The rows of T fall into a few groups, and each row is roughly a mix of its group's hidden directions.
T:
[[-13  -2 -10   3  21  -4 -18  10  18  -2  -4  -8 -11]
 [  4  14 -16   6  13   7  11  -3  -3  19 -17 -13  -1]
 [ 17  13  13  -4 -13  -9  -1  -4 -14  -8  -8  21  -4]
 [ -3 -17  -9   4  20  -8 -21  -8 -10  -4  -7  12  -5]
 [  1  11  14   7   9   9  27   1  -1   3  21  -1   0]
 [ -2  20  24  -4 -10  -4  -8  16 -12   3  -8  -5   3]
 [-14 -20  -2   5   7  12  15 -11   4   2 -13 -18  -3]
 [ 18   7  13 -18   5 -15  10   5  -2  -5   8 -16 -10]
 [  2  11   8   5 -19  -9  -6 -20  10  -6 -14 -17   3]
 [-19  -6 -11  13 -17  -3  -5   4 -10 -23  -2   6   3]
 [  6  -6   3  -4 -14 -21   4   0  -4 -23  -1  12 -15]
 [ -7 -16  17  -7 -12  12  -3  -1 -16  19   4  -6  -9]
 [ 18  21   5   4  13   0  11  15   5  -5  15  -8  -1]
 [-10  -6  13   2   0  22 -11  17   9 -11   9 -13   6]
 [ -4   7   9   6  -5  -1 -17  16  10 -11 -17  16 -13]
 [ 17   9 -20   0 -15 -21   4   1  -6   3  -7 -10  -4]
 [  8  -2 -16  -8 -17   7  11 -11   2 -19  -1 -17  -8]
 [ -2  14 -16  -3   7  -5  -4 -18  -4   2  18  21   0]
 [ 18  -2  -1 -12 -11 -10   4 -21 -20  -4  -3   8   8]
 [ -1 -20  -2  -6  16   4   2 -10  11  20  -6 -18   2]
 [ -5  -7  12  14   3  19 -17 -12   7  17   0 -12   0]
 [ -2   5   0  -1   0  11   3  -5  -4  19  -4 -33  -6]
 [-22 -14   7   2  -6  17   3   5  11 -13   0 -16  -8]
 [  2  -5   2   0 -29   5  17  -1  10  16   3  -1  10]
 [  7  -3   4  21 -18  -7   2  17   8 -14  14   4   5]
 [ 13  19   5  14 -19  -9   1   7   5 -16  10  -8   2]
 [-13  -6 -20  -8 -16   5 -18  -5 -15   4  -1   9   0]
 [ -8 -23   4   4   9  10  11 -13   5  15  -9 -13  10]
 [  9  -4   9 -17  -5   8 -16   3  11   7 -20 -16   3]
 [ -2  -1  -1  11  25 -15  -4  -1   8   3  11  22   3]
 [-12 -11  22 -10  20  10   0  -1  -2  11  -2  13   7]
 [-20 -16  12   6   4  20  -8   0   5  -4 -10  13   8]
 [ 10  11 -11   1   9  10   1  11  24   8  -7  12 -15]
 [ -1 -17  17   7 -15 -11  10  -4  20  -9 -10   1   2]
 [-21 -26 -13  -3   9  -5   9   4 -13  -5  -2  -4  -5]
 [  8  -3 -21  11  -9 -20  -1 -11   9   7  12  13   3]
 [  3 -22  17  13  -6 -10   8  12  12  -6  14   0  -1]
 [-11  -5  -3   5   3  12   3 -14 -18  22   7 -13  12]
 [ 11  17 -12  17  11  -5  15 -11   9  14 -11   3   2]
 [ 10  -1  23  -3 -19 -11  -8  -8   9 -11 -11  13   3]
 [ 11  -5 -12   5  16   1   1  -8 -19  19   8   9  13]
 [ -8 -11  17  -8 -15   1 -16   2   8 -23  -2  -6   4]
 [ -7  22   9  -3   7  21  -4  -3  -3  -6 -20  -8   4]
 [ -8 -28   1  -7  16   3   8 -15  -4   2 -12   0   8]
 [-14   9  -6  -8   7   8 -11  22  10 -15  -9  -3  15]
 [ -5  -9   5  -5  11   1  -3 -23  -3  13  21  12   9]
 [-23 -16   1   1   8   9   9 -15   3 -17  -7  -1 -11]
 [ -3  30   3   6  -3  10  -9  14  13  -6   9   8   4]
 [-12 -20  -3  -4   9  16 -12  -3  -5 -21 -11   4  -3]
 [-11 -15  -7   9  -3  -1 -10   7  13 -14  26   1   6]
 [ 15  14   3  -7  -5 -15 -17   4  16   8  17   3  -6]
 [-17  10  -9  -2   8  15   1  13 -12 -15 -17  -6   8]
 [ 15   6  -8  -9  10  -1  -2  12  -4  25   1  -5  19]
 [-13  -6  -7   7  15  25   8  -7 -10  12  -4  -9   6]
 [  6 -20  15  15   1   7   3 -19  10   3   4  15  -8]
 [  6   8  -2 -29   4   5 -22  -6  10  -1   2  -6   3]
 [ 16  -1 -15  -9   1 -15  10   1   2   5   8  -8 -25]
 [ 18  11   9  -1  -7 -13   8 -16 -19  -9   5  -2 -12]
 [ -5   6  -4  -9  -6  -9  12  13 -17 -10  -7   6  25]
 [  3  -2 -12   7   6   1  18   4 -16  20 -21   0  -6]
 [ 13   1  25   4   0   4   6 -12   7  25  -3   2  -3]
 [  8   1  -8   2  -8 -10   5 -15 -25 -17  10  -9   9]
 [ -9 -16  -6  -8  -1 -14  19 -15   3 -11   1  -6 -18]
 [ 22  11   6   7 -11  -6 -20   9  10  11   5  -3 -10]
 [ -4   2  14   0 -31 -10  -8   4  -2 -12 -11   5   2]
 [  4  20  16  -7  -9   2   1  16  17  10 -10   7 -10]
 [  7  27   0 -17  10   4 -10 -19   3   4  -2   4   2]
 [-13 -14  -2   2  13 -12 -22  -3   1  11  -4 -18  -8]
 [ -7 -23  -4  -5  21  -5  15  11   1   0 -11 -11  -3]
 [-23 -15  -9   2  14   2  -7   1   4 -18   6 -12  11]
 [ 14   7  10   6 -12  -4  13  -7 -20   3   9  17  12]
 [  3 -14   2   8  18  17   1  -7  21  11  -6  -4 -10]
 [  6  18  -1  -9 -18 -22 -10   7  -9  -7  12   4  -3]
 [  9   1  26  -8  -6   2  -4  14  10 -17  -6 -13   2]
 [ -4  -6   3 -14  -7 -21  11   5  -4 -12  -6  11  22]
 [-13  -7   9  17  -3   6  -1   9 -20   6   9   5  20]
 [-22 -13 -14  -5   3  -9   7 -15 -15  -2  -8 -11  -6]
 [ -3  -6 -20 -18  17  -2  11   1 -10   9  -5 -16   3]
 [ 16   0  -5  25 -16  -7   2   5  15  10  -3   8   7]
 [  1  -1 -18 -16   8   5  -7  -7  -9 -20  -7 -20   0]
 [ -2  -5  -4  -5 -26   8  13  -6  -8  -9   3 -21  10]
 [ 12  -2  -5 -15  -2 -26 -10 -19 -11  -3  -5  -1   5]
 [ 11  -5 -19   9  21  -5   3 -11  -6  -2  12  17   4]
 [ 16   4  -1  12   8  16  16  -2  -5   4   8  22 -10]
 [  8   3 -15  -6   7  -2  20   2 -13  22   8  -4  13]
 [ 17  13   1   9  -7   6 -25   5  -7  10   5  -4 -15]
 [-11  -6  -4  -7 -22  -7   4  -3   5  -6   3 -26  13]
 [  6  11  29   8   2   3  12  -2   8  -5  -8 -18  -1]
 [-11 -16 -23   5  -1  10   1  -2  10 -19   4 -11   3]
 [-25   8   4   5 -12   3   2  -9  -2 -24   6   0 -11]
 [ 22   7  -1   4   1  -1   8   7   3  25  11   8  15]
 [  3 -20 -14 -12 -13  18   7 -13   0   4  -7 -12   1]
 [-22   7  -4   4  15  22  13  -7   3  -1   8   6   9]
 [ -2   7  -5 -10 -11  11  -7  18  19  12 -17  -7  -1]
 [  9  18   7   3   9  11   0 -14  12  17 -19  -2   4]
 [-19  -4 -14   2   8   0 -12  17  14  -2  -1  -2  20]
 [ 17   4  -4   1  -6 -28  15  -9  -7   5  -5   8  -8]
 [  8  -3  -5  10 -17 -13   7  21 -13 -14  -2  12  -2]
 [  6  -1   5   9   5  14  -1  12   7  20 -12  -5  24]
 [  5   8   4 -17   7 -19  -8  -1   1  19  -6   8  18]
 [ -6 -10 -11 -10  20   8   8 -11  -8  20   4  -8  11]
 [ -8 -20  10  -6   2  -8  15  -9  14   2  -6   0  21]
 [ -2  18  -1  26   1   1  13  -3   6 -10 -16 -10   5]
 [ 14   8  -8 -13  14  -6  -9 -12 -10  -9  -8 -13 -18]
 [ 11   8  -8  -9  11  -4 -12   6   8  29 -11   4   0]
 [  1 -12 -14 -10  14  -1  21   7 -10 -11 -16   7   5]
 [  7 -19  12  -2  -9 -13 -18 -11 -10 -11  -6   8 -11]
 [-25  -3   6  -6 -13  -9  -8 -15 -13 -14   3  -8   2]
 [ -7 -28 -16   9   1   7  -7  -8 -14   5   2  -1  11]
 [ 16  28   2   6   1   5   2 -11   1  19   8   6   0]
 [  5   0  23  -9   4  19   3  -2 -10  11 -10   0 -18]
 [-15  -1   0 -14 -10 -18 -13 -10  -6 -11   5 -15 -11]
 [ 13  -1   2  -8  15  -5   7   1  26   7   9  18   7]
 [-10   5  -9  -9  12   1  -3 -26  -3  14  18   5  -4]
 [ -2   2  -5   2  30   9  14  11  -6   1   2  18   0]
 [-11  -8 -19  -5   8  -9 -15   0  -3   3   0 -19  19]
 [ -9 -17   2  13  12   2   0  -3 -11  15  11  14  18]
 [  2 -13  -4  -6 -14  -2 -13  -3   7  15  23 -17  -3]
 [  4   2 -17   0  15   1   2 -15   6  26 -10   9   1]
 [  0   7  14  -4   0  -2  23  -3  -3   8  17   9  22]
 [  5 -19  18   3 -11  -7 -20  -2   0   2 -17  -6   7]
 [-15 -25   6  -3 -10   3 -13  -3  10  -2  10 -16   1]]
One row of each group comes first, with its name. Which group is each row after those in?
[  1   4  -7   3 -17   1 -20   6  12 -13  22  -3   8] => N
[ 15   4   8  10 -18   4  16  -3   2  21   5  11 -10] => B
[-22 -10   9  15  -5  17  -1 -13  -1 -10  -9  -9  -7] => X

[ 13  -2   1  10   4  14 -15  10  -9  19 -15 -12   8] => X
[ 0  7 16 -3  7  3  1 10 19 10 -7 26 -3] => B
[-11  14   2   1 -14  -1   3   9  -4  12   1 -16  26] => X
[ -6  -8  14   2   1  -2   1  -7 -27  -8   6  10  20] => B
[ -9 -11 -14  14  14  17  -3   4  12  17   6   8   8] => N
[-21 -15  -6   3  -5   3  -4  11 -11 -17  19  -1  -1] => N
[-11   5  -1 -17  20  23 -13   1   2  -3 -10   4   6] => N
[ 16  -6   3  -5 -15 -22  -7  -7 -20   4  11   6  -4] => X
[  8   9 -20  -6 -17  10  14   8  12   9   0  -6  15] => B
[-10   2   6  17  -3  14  25  -4   5  -2   5  14  12] => X
[ 12  15 -10 -10   0 -26  -3  -9   0 -18   1  -2   1] => B
